In the data rows, zero lies at 7.5, halfway between 7 and 8.
Each row has a hidden score. How much does it go up from the first row of each pair to the second? 15 means little or no change, 30 a big rise and 0 a big fall. The score is a weighted sum of the row's numbers plus the product of two more (or one squared), each taken from its middle value.
[ 7  5 12  8  7  9  8 10 11 12  2  6 11  1 15  8]
[ 5  9  5 10  9  8  3  9  6  9  8  8  6  8  4 13] -> 14
[10 10  5  9  7  5 10  1  7  1  5  1  8 11  4  4]
[ 6  4 12  6  9 12  5  6  8  9 11  5  8  5  5  8] -> 11
[10 14 12 10 10 14  7  6  7 11  3 12 12  2 11  5]
[11  8 11  7  9 10 11 13 10  8  5  6  9  1  8  6] -> 10
[ 3  4  3  8  7  7  6 11  6 10  7  3  3  7  7 11]
[ 7  6  6  9 10  6  4  7  7  9  6  7  6  9  9 10] -> 22
[11 10  2 10  4  0  7 10  4  4  9  6  5 11  5  4]
[ 7 14 14  8  7 14  8  6  9 10  6 10 14  1  7  9] -> 10
[ 8 10  4  9  4  1  8 14  7  7  8 12  8 15  8  8]
[ 6  8  6  7  9  6  8  5 13  7 11  1  2 11  3  5] -> 1
[11 11 11  6  9  6  7  6  7  6  7 14 10  5  8  3]
[11  8 15  6  4 10  7 11 10 10  5 13 12  3  9  3] -> 7
[ 9 12 13  8  9 11 10  7  9 11  3  9 13  1 10  7]
[ 9 11 13  9  7 10  7  6 10 11  5 11 12  3 11  7] -> 16
[12  8  4 10  7  3  7 10  3  3  3  6 13 13  4  6]
[ 7  5  6  3  7  7 11  3 14  6 11  4  3  8  2  6] -> 2
[ 4  6  8  5 10  5  3  9  5  8  7  7  5  7  7 15]
[ 9  4 10  7  8 10 10 10 10  8 10 11  5  8 11  0] -> 14
[10 13  5  9 10  6 11  1  7  1  5  5 10  9  2  4]
[ 9  8  8  7  6  9  7  6  6  4  9 11 11  7 10  5] -> 19
[11 14  6  7 10  8 13  4  9  2  9 11  6  9  7  4]
[11 14  5  8  7  7  9  1  7  2  4  6  9 11  4  2] -> 3
[12  8  5 12  4  3 12  8  5  2  4  8 10 14  5  4]
[ 5  3  5  5  8  6  8  9  6  1  8  7  8  6  5 14] -> 16
[ 2  8  6  5 11  9  6  1 11  8  9  7  7  7  5 10]
[ 5  4  9  3  5  9  7  9 10  9  9 10  7  8 10  6] -> 15
[10 10 13 14  5  8  9  7  9 11  7 10 14  5 10  6]
[ 0  8  6 10 12 10  6  8  7 10  5  6  9  8  8 13] -> 15
[ 7  4  8  7  9  8  3  9  6  9  9  5  9  9  5 10]
[10 11  6  9  7  5 10  0  5  2  6  4  9 13  5  2] -> 16
[ 8  9 11  8 10  8  8  5  8  6 12 13  6  7  9  3]
[ 6  4  5  7  8  8  3  9  7  9  7  7  3  6  2 12] -> 11
[ 7 13  2 14  7  4  6 12  0  5  7  6  8 11 11 12]
[12  5  3  9  3  0 10 11  1  3  3  5  6 12  8  3] -> 7
[11  8 12  9  8 10 11 13  8 13  6 10 12  4 11  8]
[13  9  7  7  2  1  7 10  3  3  1  5  7 10  5  4] -> 11
[ 4  6  6  3  5  6 10 10 10  9  8  4  3  6  8  8]
[ 6  2 11  8  9  9  5  5 10 10  8  6  9  8  6  8] -> 15
[ 8  6 10  7  4  9 11 11 11 13  7  5 10  4  7  9]
[ 6 11 10  9  8 11  7  7  5  6  3 14  8  4  8  4] -> 15
[ 8 13  4 10  7  6  9  3  8  1  6  1  5 13  5  5]
[ 5  5  6  3 11  9  6  4 12  7  9  8  3  7  7  6] -> 19
[ 7  4  1 11  7  0 10 12  2  6  8  3  5 14  9 14]
[10  3 11  6  2  8 11  8  7 10  4 15 14  6  9  9] -> 16
[11  7  6  8 10 10  5  8  4 10  6 10  8  7  2 13]
[ 7  6  5  7 13  8  6  3  5  8 10  9  6  5  6 13] -> 16
[13  6  9  7  3  6 13 11 10 10  8 10 11  4  6  4]
[11 12  5  7  6  4  9  2  9  0  5  3 10 11  3  4] -> 14
[ 5  4  6  7 12  7  4  9  4 10 12  7  5  9  5 13]
[ 9 14  3 11  9  7 10  1  7  2  6  2  6  9  3  5] -> 11
[12  4  9  8  2  7 10 10  8 10  6  9 15  4  9  8]
[ 8  5 10  4 10 12  7  6 11 10 13  6  7  5 10  8] -> 7
[ 6  5 10  6  7 11 10  8  9 10  7  7  4  8  8  6]
[ 6  3  9  4  7  8  6  7 10  8  9  5  4  5 10  6] -> 19
[ 9  9  8  7  6  9  6  3  6  6  8 10  8  8  9  5]
[10  8 10  6  4 10  6  6  9  6 10 11  8  7  7  2] -> 13
[ 9 10  8  4  7 12  9  6  5  7  8 10  6  8  8  5]
[10 13  4 10  9  4 10  1  7  1  5  6 10 12  1  4] -> 19
[ 7 10  8  7  7 13  7  5  7  8  9 13  9  7  6  3]
[ 6  8  7  7  8  6  5  4 11  7  9  6  3 10  7  5] -> 14
[ 6 11 11  9  7 10  8  5  6  7 11 11  7  7  9  5]
[ 7  2 10  5  7  8  5  6  9 13 11  8  7  6  8  7] -> 18
[ 4  6  5  8  8  1  8 10 10  8 10  4  4  9  6  9]
[ 6 12  4 10 11  9 10  1  9  2 11  5  8 12  8  6] -> 15
[ 5  6  4  7 10 10  7  7  6  9 11  9  4  8  7 12]
[ 8  6  3 10  5  3  7  9  3  4  5  6  5 13  2  9] -> 13
[ 7  8  1 13  6  0  7 14  1  6  9  3  4 12 11 14]
[10  9 11  9  4 11  8 13  8 10  5 13 15  2 12  0] -> 13
[ 8 11 12  7  0 11  7  8  8 10  4 10 15  2 10  5]
[ 3  7  4  0 11  6 10  7 11  5  7  2  1  9  8  7] -> 11
[ 6 12  6  7 11  7 12  3  9  3 11  9  7 12  4  2]
[12 11  6 12 10  7  7  7  2  4  2  5  9  9  5  8] -> 10
[ 0  7  5 12 11  8  4 10  6  8  5  7  3  7  8 15]
[ 8  7  2  9  7  5  9 12  3  7  7  4  7 13 10 12] -> 16
[11 14  5 11  7  6  9  7  0  7  3  7  9  8  5  8]
[ 7  4  7  2  7  6  5  3 12  7 10  5  4  9  5  8] -> 8
[ 5  4  6  5  8  4  8  9 10  5 13  7  3 10  6  4]
[ 6  6  2  8  4  0  8 14  1  6  3  4  3 12  9 10] -> 19
[ 8  6 11  8  5  5  9 11 13 12  7  9  8  3  8  6]
[ 3  7  4  4  7  7  6  7 10  6 11  5 15  6  8  6] -> 19
[13  3 10  8  5  7  8 11  8 10  7 13 12  4  8  5]
[ 8 12  4  7  7  5 11  1  8  2  8  2 12  8  5  5] -> 14
[ 6  6  3  8 10 10  6  6  6 10 11  9  6  7  5 11]
[ 4 10  4  6 13  9  7  5  9  4 11  5  6 10  7  6] -> 14
[ 3  8  0 15 10  2  8 13  0  6  9  2  6 10 14 12]
[ 9  6  9  3  5  9 13  8  8 11  7  8  9  5  5 11] -> 7
[ 3 15  4  6 13 10 10  1  8  4  6  9  5  9  7  5]
[ 8  8  6  8 12 10  6 11  6  8  8  6  4  9  6 13] -> 11
[ 9  4 12  4  0  3  9 14 10 12  7 10  7  4  7  5]
[ 6  5  7  3  8  5  6  6 10  5 10  4  6  8  6  4] -> 13
[11  6  8  8  5  9  9 13  8  8  6 15 12  3  6  6]
[ 3  9 10  7  5 10  6  6  5  5  7  9 10 10  9  4] -> 7
[11 10  3 11  5  0  5  7  3  1  2  1  8 11  5  8]
[ 7  2 10  3  5  7  7 10 11  9 13 11  5  4  9  1] -> 13
[ 4  5 11  5  8  7  7  7 10  7 10  4  7  8  8  8]
[ 7  6  9  3  3  9  9 11  9  8  8  9  2  6 10  6] -> 17
[ 8  9 10  9  5  9 10  7  7  7  9 10  4  7  8  6]
[ 6 12  8  8 10  8  7  1  8  3  7  7  6 14  4  5] -> 15
[ 5  7  8  7 11 10  5  9  4  9  6 15  7  5 11 14]
[ 7  8  9  2  9  6  9 12  8  8  9 10  3  4  9  5] -> 16
[10  4  6  7  9  6  7  9  5  8  9  8  7  6  7 12]
[ 7 11  9  9  9 12  8  5 11  4 10 13  7  6 12  5] -> 15
[ 6  7  6  8  7  6  4  8  3  9  6  5  4  7  9 12]
[ 8  6 10  6  4  4 13 10  7 11  7 11 12  4 10  7] -> 18
[ 7  5  6  6  8  6  7  3 12  9 12  2  3  6  3  6]
[ 7  5  2 13  8  2  9 14  1  7  6  9  5 12  8  8] -> 23
[10  5  6  9  9  7  5 12 10  8 10  8  3  5  7  9]
[ 7  5 11  8  6 11  6  6  9 10 10 14  7  4  7  8] -> 13
[ 9  5 10  6  8  8  4  4 11 10  9  4 11  8  8  7]
[ 9  5  9  9  6  9  9  9  8 11  8 10 13  8  9 10] -> 16
[ 4  9  3 13  9  4  9 12  3  6  7  4  5  9 12 15]
[ 8  6  9  3  7  7  8  6 10 11 11 10  6  5  0  8] -> 9
[10 10  4 11  3  1  7  7  1  0  3  5  4  7  7  5]
[ 5  6 12  7  5  9 10  9  9 11  8 10  6  8  9  7] -> 15
[ 8 12  7  5 12 10  2  4  6  4  6 11  9  5  7  5]
[ 9  3 12  7  6  6  2  7 11  7 12  8  6  8  8  5] -> 3
[ 8 12  5  9 11  8 10  2  8  1  4  5 11  7  6  3]
[ 9 10 12  8  9 11  9  5  8  4  7 10 10  7  7  2] -> 15
[ 8  8  6  6 12  7  8 10  5 10  9  8  5  5  7 12]
[ 5 10  5  7 12  8  6  2 11  8  9  6  6  8  2 10] -> 11
[3 8 5 5 8 8 9 7 7 4 9 5 9 8 8 9]
[ 7 10  7 11  7  3  6 14  3  6  9 10  5 12  6  9] -> 14
[ 7  6 10  2  5  6  5  6  9  9 11  6  3  7  7  5]
[ 8  4 11  5  7 10  6  5 10 10 12 10  9  4  7 10] -> 15
[ 5  6 11  7  8 11  8 10  6 11  9  8  8  7  8  8]
[ 6  5 11  7 11 10  5  6  8  9 10  6  8  4  8  8] -> 16
[ 5  4  6  8  6  7  5  8  8  9 10  8  4  7  6 14]
[ 9  9 10  5  5  7 11 13  8 11  6  9 13  0 10  7] -> 25
[12  9 14 11  4 13  9  8  9  8  6  9 14  4 10  5]
[13  0 13  3  3  4  8 10 11 10  9  5 11  4  8  7] -> 17
[ 8  4 11  7  3  7  4  6 11  8  9  8  7  7  8  8]
[ 5 10  7  7  9  9  7  9  4 10  5 11  9  4  6 10] -> 23
[10  6  3 12 13  0  8 15  2  8  9  6  3 13  9  8]
[10 10  2 14 12  3  8  8  4  3  1  0  8 11 12  7] -> 10
[15  4 10  9  0  8 10 12  8 12  8  9 12  4  7  6]
[ 9 11  5  9  8  7 11  4  7  3  7  4 13 10  3  3] -> 17
[ 7 11  9  7  3 11  8  6  7  7  5  8  8  5  8  6]
[11  5 10  5  6  7  4  8 10 10 11  8  9  5  8  7] -> 22
[ 7  3  8  5  9 11  6  7  4  9  8 10  7  9  5 13]
[ 7  3 10  5  6  8  5  5  9  7  7  3  6  7 10  7] -> 15
[ 7  6  6  9 12  7  0  9  5  9  6  7  8  8  6 13]
[ 8 12  7 11 12  8 12  0  7  1  4  3  9 12  3  4] -> 4
[11  4 10  4  3  7 15 11  8  9  7  9 12  4  9  9]
[10 11  5  9 11  5  7  2  9  2  8  3  4 12  1  1] -> 5
[ 6  8  9  4  6  8  8  9 10  9 10 11  6 15  7  8]
[ 8  7  9  7  7 12  6  6  9  6  7  8  8  7  8  6] -> 17
[ 3  8  7  8  9  8 10  7  8 11 13  8  1 11  6  7]
[ 3 12  9  7  7 13 10  6  9  6  7 12  8  7 10  7] -> 20
[ 8 11  5  8  7  7  8  2  8  2  7  1  6 13  2  5]
[ 9  9  6  9  5  3  5  7  1  2  3  7  8 11  6  8] -> 24
[13  9 12  9  7 13  8  6  9 12  6 12 12  2  9  6]
[ 5  7  7  5 10  6  8  5 11  6 13  6  7  6  4  6] -> 12
[ 7  8 11  7  7  9  9 11  8 12  7 11 12  4 10 11]
[ 8 10 12  9  9 12  7  7  9 13  5 10 14  6 10  7] -> 17
[ 7  7 10  8  8 11 10 10  9 14  6  8  8  4 11  8]
[ 7  7 10  8  6  5  9  8  7 10  5 11 13  5  5 11] -> 17
[ 6  6 10  4  8 11  0  6 13 10  8  6  4  7  9  9]
[12  8  2 10  4  1  9  9  0  1  3  7  6 12  7  4] -> 16
[ 9  4 10  7  6  5  8  8 10 12  8  7 12  4  7  8]
[ 8 13 12 10  8 14  5  8  9  9  4 15 14  3 10  7] -> 15
[ 0 12 10  7  7 10 12 12  9 14  6  8 10  4 11 11]
[11 10  4 11  6  3  7 10  3  2  6  8  8 12  5  6] -> 17
[ 5 12  4  9 10  9  9  4  8  4 10  3  4  8  5  9]
[ 8  3 13  3  5  7  9  8  8 11  5 12 11  2 11  8] -> 24
[ 4 14  4  8 12 12  8  3  9  3  7  6  5 11  6 11]
[ 5  3  6  6  9  5 10  8  6 10  4  5  3  7  7 13] -> 19
[ 5 11  6  9 11 11  8  1  6  4 10 10 10  9  3  6]
[ 6  6 10  7  8  9  2  7  9 13  7  8  9  7  9  9] -> 23
[ 6  4 10  2  6  9  7  7 11  9 10  8  5  7  7 10]
[ 9 12  4 14 11  8  6  5  3  4  2  5  7 10  8  7] -> 19
[ 6  9  5  5  6  7  9  5  8  1 10 10  6  8  6  0]
[ 7 14  4  8 10  7 10  2  6  0  3  4 12 11  3  1] -> 13
[ 6  5  7  5 11  9  7  4 13  8  9  6  2 15  7  4]
[11  5 11  4  8  7  5  8  9  8  7  6  5  7  8  7] -> 19
[ 4  3  5  6  6  8 10  8  6  6  8  7  3  3  6 10]
[11 11  4  8  8  6 11  2  8  1  3  1  7  9  4  2] -> 15
[ 7  6 12  4  9  8  4  5 10  9  9  9 10  9  6 13]
[ 4  9  5  3  7  9  5  1 11  7  8  5  6  9  8  8] -> 25
[ 4  9  6  9 12 10  4  9  5  8 13  9  7  6 11 13]
[ 4  6  5  5  9  5 10  7  9  6 14  4  5 10  9 11] -> 11
[ 7  3  6  8  8  8  1  9  6  9  7  6  4  8  8 12]
[11 11  5 11 10  6  8  8  0  3  2  5  9 11  9  7] -> 15
[ 6 12  4  9  9  8  5  2  6  3  9 11 10 11  5  6]
[ 6  5  9  6  6  5 10 11  9  9  9 13  7  5 10  3] -> 16
[ 6  6  7  4  9  5  6  4 11  8 10  5 15  7  5  5]
[ 5  6  6  4 10  6  7  6 11  7 11  4  7 12  5  9] -> 6
[ 9 12  4  7  7  2  9  3  6  3  4  2  8 10  6  2]
[ 3  4  7  7 10  9  0  9  3  9  4 10  7  6  9 13] -> 18
[10  8  2  8  2  1 10  9  1  6  4  3  5 14  6  4]
[ 7  7 11  5  7  6  5 10 10 12  5 10  8  5  7  6] -> 21
[10  4  3 10  8  2  6 11  1  8  8  6  3 13 12 13]
[ 4  9  4  6  7  7 12  6  9  8 11  5  4 10  9  7] -> 7
[ 1  7  3  6  6  8 10  7  9  7 11  5  8 12  4  7]
[ 9  5 13  9  9  7  8  9  9 10  2  8 13  4 12  0] -> 23
[11  3  9  5  2  7 10 12  5 11  5  9  9  7 11  8]
[ 9  6 12  9 13  7  9  9 15 12  7  7 12  4  9  8] -> 17
[ 8  8 11  7 10 10  6  8 12 10  6  6 13  1  9  9]
[11 13  6 10  9  7  7  2  9  3  9  4  9 12  4  3] -> 11
[11  3  5  7  2  0  7 15  2  5 10  4  5 12  8 11]
[ 8  9 11  9  9 10  9 10  9 12  3  9 11  3 12  9] -> 19
[10  8  5  6  4  1  9  2  9  1  7  4  6 14  0  0]
[10  9 11  6  6 10  9  7  7  5  9 15 10  6 10  1] -> 26
[ 6  5  5  8 10  6  3  8  6  9  9  4  8  9  8 14]
[ 5 10  9  8 12  8  8  4 10  7 11  7  3  6  7  4] -> 8
[ 8  3  8  5  5  6  6  9  5  9 10 11  5 11 10  8]
[ 5  4  6  9 10  4  5  8  7  8  7  6  2  7  8  8] -> 17
[ 3  9  8  7  5  9  7  7  6  5  9 13  9 13  9  6]
[ 8 13  9 12 11  8 11  5  7  4  6 11  8  8 10  4] -> 20
[14  5 11  7  6  4 10  9 10 12  7  7  7  6 11  9]
[10  4 12  4  6  6  4  6  9 12  4  7 11  3  9  9] -> 18
[ 8  6  7  7  9  9  3 10  7 10  9  9  4  8  7  9]
[ 7  8 10  7  4  8 11 14 10 12  5  5  8  5 11  9] -> 14
[ 8  5 11  7  2  8  4  6 10 10  9 11  8  7  8 15]
[ 9  5 11  4  0  5 12 10  9 12  6  8  7  2 14  4] -> 21
[ 9 14  9  8  6 10 10 12 10 12  8 13 12  2 10  6]
[11  5  9  9  4  9 10  8  8 10  6  8 13  9  8 11] -> 7
[ 6 11  6  8 11 11  8  2  6  3  7  9  8 11  7  8]
[ 4  5  9  1  6  4  9 10  9  9  7  8  3  5  7  7] -> 14
[11  3  7  6  6  6  6 12  5 10  6  3  5  8  8 12]
[11  3  3 11  4  0  8 14  1  5  9  6  5 14  9  9] -> 18
[ 7  4 11  4  8 10  6  7 12  9  8 11  0  5 11  6]
[ 4  5  9  4  5  8 11 13 11 11  6  7  7  6  9  7] -> 18
[11 11  6  7  7 15  0  8  8  6  8 14  9 11 11  1]
[10  4 10  5  2  7 11  9  7 10  5 11 11  4  1 10] -> 12
[ 6  6 10  7  7  9  5  6 11 11  9  9  7  8  8  4]
[ 6  9  6  8 10  8  9  6  7  3 10 11  5  7  6  3] -> 17
[10 12 12 11  8 15  7  7  7 11  4 12 15  2  9  6]
[ 9  7  7  8 11  9  5  8  4  7  5  7  6  8 11 15] -> 14
[14  5 11  7  2  6 10 13  7  9  5 11 10  4  7  4]
[ 4  9  3  6 10  6 10  7  9  7  8  7  4 10  8  7] -> 15
[10 10  5 13  7  3  6  7  0  2  3  6 12 14  9  6]
[ 8  6 10  8  6 11  9 11 10  8  6 11 10  4 10  6] -> 8
[ 9  5  8  6  4  8  5  8 10  9  8  9 10  8 10  6]
[ 5  7  8 10 11 13  3  8  6  9  8  8  7  8 11 14] -> 11
[11  3 11  9  8  7  8  8 12 12  5  7 12  5  9  7]
[10  4 11  5  6  8  6  9 10 11  2  5 11  2  9 11] -> 13
[ 9  6  2  9  1  0 10 15  5  4  9  3  3 15  9  6]
[ 9  4 10  8  4  9 10  7  5 11  4 10 11  4 11  8] -> 17
[11  2 11  6  7  1  7  7  4 11  6  7 12  3  7 10]
[11  5 11  4  6  7  6  6 11  7  9  9  5  8  6  4] -> 6
[12  6 12  3  5  7  7  9 11  7 10  8  4  6  7  5]
[ 7  3 10  3  6 10  7  6 10 11  7  6  5  7  7  8] -> 12
[ 7  5  4  8  9  7  6 11  6  9  4  6  5  7  8 11]
[ 9  6 11  8  5  8 13 12 11 13  8  9 10  3 10  6] -> 16
[ 7 10  8  7  7 12  7  5  5  6  5 13  7  8  9  3]
[ 8  4  7  3  6  7  6  9  5  9  7 11  7  7  5 13] -> 18
[ 6 12  5  3 12 13 10  3  7  3  9  9  8 10 11  6]
[ 9  9  4  9  7  5 11  4  7  1  7  3  8 10  3  4] -> 4
[ 6 10  6  5 10  7  6  3 11  6  9  6  6  7  9  8]
[ 6  8  3 11  6  3 13 13  2  4  7  7  8 12 11 12] -> 18
[ 1 11  4  9  9  5 12  5  7  7 10  3  1  9  8  8]
[ 7  6 11  3  4  7 11 11  8 10 10  8  6  9  2  8] -> 11
[10  8 10  9 12 13  6  6 10  7 11  3  9  4 11  7]
[ 7  8  8  5  9  6  7  4 11  7  9  2  5 11  5  9] -> 11
[ 9 14 10  8  6  7  8  7  9  6 11 13  9 10 12  3]
[ 9  5  9  6  3  9 15 13 10 13  6 13  6  4  8  6] -> 6
[ 8 12 13 13  8 13  9  9  9 14  2 12 12  1 12  5]
[ 9 11 14  8 10 11  7  7  8 10  1 10 14  1  9  5] -> 15
[ 8  5  6  7  9  6  6  9  4  8  5  4  6  8  9 13]
[ 8  8 12  7 10 14  7  5  8  5 10 11 10  5 10  5] -> 15
[ 5  6 10  5  4  7  9 10  8  9  9  8  6  6  8  8]
[11  5  5  8  9  9  0  7  4  9  6 11  6  8  7 11] -> 25
[10  4 10  6  4  9  5  7 10  9  9  9  9  7  7  5]
[ 6  7  3 11  9  4  8 12  2  5  7  6  4 12 11 11] -> 19
[ 8 10 11  7  7 11 12  8 10 12  4  9 14  1 10  7]
[ 6  5  6  5  8  5  5  6 11  8 10  6  5  9  5  5] -> 11
[ 6  8  9 14 12  8  5  8  5 11  8  6  5  7  8 12]
[10  6 10 11  6  7  7  9 12 12  6  3 10  5  6 10] -> 15
[ 7 10  2 10  5  6  8 10  1  2  1  5  8 10  6  5]
[ 9  1 11  8  5  7  5  9 10 11 11  5 14  5  7 10] -> 22
[ 8 13  4  8 11  9  7  2  7  4  8  9 10 15  4  6]
[ 8  6  9  7  7 13  3  6 10  9  9  9  8  3  7  8] -> 10
[ 8  5 11  6  0  5 11 10  8  9  8  9 10  7  7  9]
[ 8  6 10  8  3  6 14  7 10 12  5  7 12  4  4  9] -> 18
[ 6  7  3 15  8  8  6 12  1  7  9  6  5 12 10 15]
[ 8  8  8  4  4  8  4  6 13  8 10  7 11  8  5  6] -> 15
[2 4 5 7 9 9 8 8 4 9 7 8 7 6 5 6]
[ 8  3 10  8  3  6  7 11  9 11  6 13 10  7  4  9] -> 19
